Each path below is one point turned by a fixed rotation once a step. After each direction that follows a path, write how fast that rotation turns it, in degrees per step (0 if it stays still).
Each turn is a multiple of 5 degrees from 10 to 175, or 0.
Each row of a path follows its step; steps can be skipped.

step 0: [ 15 -18  -7   5 -12 -15 -11  16 -19   6  26 -21  21   0  11  18  -3  -3
   5  -8  18 -26 -34  -7  18 -10 -41 -14  -8  33  15  45  -7  23   8 -15
  22  -6 -21   0  -1  -3  27 -13   5 -14   0   9  -3  33  23  -2  -7  24
  -5  33   4   6   7 -19   5  10  -2 -18  25 -12 -11  -2]
step 1: [-20  30   5   6  23 -27  -8 -17 -11  -4 -12  12   1 -18 -15  -7  28  -6
 -12 -25   4 -31  28 -22 -28 -23  10 -40  13  19  15  -6 -14   6  32  18
  13  14   5  -9  24 -17  22  -7   8  14  31  -5  15  -8   1 -14   0   1
  -5 -10  23  -5  15  -7  12   7  20 -16  24 -26  -1  -4]
step 2: [-17 -10   0  18  -8 -16  -5 -14 -10   4 -29   0  -9 -19   4   4   0   8
 -16  -3   2   7  20  24  26 -26   0  25  -4  -2 -28 -15  -8  18  15  -9
 -14 -27  29  21 -15 -20  10 -19   1   8  28 -36  21 -10  -1  25 -30   1
  23 -20  11 -26  -4 -42 -21   1 -11   9   1  12   8  21]
step 6: [  6 -11   1  -8   2   8   7 -22   6   3 -11   8  18   3 -12 -34  -6  20
 -18 -19  -1 -15 -18  -8  -7   0 -29 -21  -9  19 -17  10 -10  24  11  -1
 -13 -24   2   0   4 -14  18  32  14  -8 -16 -27   5   1 -13   0  43  -3
  18  20  12 -17  30 -28  32  -1  25 -22  33 -13 -23   8]
step 7: [ -7  32 -34   2  -9 -13  26 -18  34   3 -36  26  15 -10   2  -3  -5 -10
 -10   3  16  -9  11 -22 -44 -15  23  13  11  11 -20 -15 -28  13   1 -14
  -7   4  23  24  -8  18  -4   2  -4   1  33   0 -18   9 -17   0 -26 -22
   4 -12   9 -24 -19  -3  -9  -3  29 -11   7   4 -16   4]
step 11: [  1  25  16  -3  17  -1   8   1  -8  -6  26  13  20   5 -12  16   4  17
   0  -6   9 -31 -54   8 -20 -28  11  12  18  -5  11  -9 -32  -4   6   1
  -2 -20 -27   2   6 -13   4  23  11  38 -25  16  36  17 -12  -9   7 -16
  10  -6 -20 -14   7 -11  17 -16  21   7  19   7   2 -17]
step 12: [ 12   0  -5 -12   2 -23  -9 -17  19 -25  12  43   4 -35  41   6 -22  28
 -31   9  -5  17  -4 -11  -9   5 -30  -7  -8  15  -2 -12  -8   2  18 -32
 -13  16   3  32   1  -3 -14   7  31   5   8 -31   5  17 -14  -6 -12  15
   5 -14   5  17  14 -22   8   2  24 -12   0   7 -18 -11]
step 13: [ 19  13 -24  18 -13 -21  -9 -26   5  31   5   0  -7   6  31  19 -16 -10
 -20 -23   9   0 -20   3 -28  10  23 -24   0 -20 -22 -20   3 -18  11 -14
  33  17  15 -29  -5  14  13  -7  -4   2  21  13 -17   8  33  13 -39   5
 -14 -10  15  -6   6  -9 -28  -8  -6  17  -5  15 -14   8]
Speeds:
[-6  4  0  3 -9  2  5  1  0  6 -4  4 -1  2 -1  0 -6  4  3  2 -2  1  0  4
  5  2 -1 -1  5  1 11 -4  6  5  3  0 -1  1 -1 -2  4  0 -7  7  2 -1 -4  2
  0 -1  9  8 -2 -2 -3  3  8  6 -3  1 -9  2  0  1 -3  1 -1  0] : 70
[-3  0 -1 -4  7  0 -3  3  5  5 -3  6  4 -4  6 -4  5 -3  2 -2  6  4 -7  6
  1 -2  2  0  0  4 -1  4  7  1  6 -4 -4  0 -2 -4  3  2 -7 -5 -4 -8  1  0
  2 -2 -5 -9  5  4  3  2  7  0  3  2 -5 -2  2  4  1 -4 -2 -5] : 125
[ -4  -5   1   4   0  -2  -4  -1  -4   5   3   5  -4  -2   0  -1   0  -2
  -3   1  -3   5   5   1  -1   3  -1 -13  -2  -3   1   5   2  -5   0   1
   7   1   5  -2   2   0   5  -7  -5   0  -3   3   7  -3  -2   8  -1  -2
  -5  -5   7   5   6   0   6  -3   0   3   1  -1  -8   2] : 90
[ 5  9 -3 -5  2  3 -5  5 -3  4  4  5 -1 -7  4  1 -2  0  6 14 -1  0  4  3
  3  0 -1 -1 -1 -5 -1 -2 -6  0  4  1  3  0  2  9 -1  1  1  2 -4 -5  2 -2
  0  1  2  2  6  1  6 -2  8 -5 -4  3  0 -1  1 -9  0  1  3  5] : 140
[ -1  -5 -11   0   7   2  -2   0   7  -1   7   5   3  -2  -1  -1   1   2
   4   3   0   2  -1   2   3   6   0  -2  -1   0   6  -3  -1  -3  -1  -2
  -7   2  -6  -1  -2   4   1  -3   1   1   6   4  -8   0   2   7 -10   6
   0   2  -6   0   5  -1   1  -6   7   2  -3   3   2   7] : 80
[ 4 -6 -3 -5 -7  1 -5  4  1 -5  5 -5 -4  0  5  5  2  0  1 -3  0 -3 -3 -1
  0 -3  4 -8 -7 -4  0  5  4  1  5 -1  3  0  9  0 -2  2 -6  2  3 -4  1  0
 -6  4  9 -2 -4 -4  2 -4 -4  5 -2  7 -2 -1  5  1 -4 -7 -2 -4] : 80
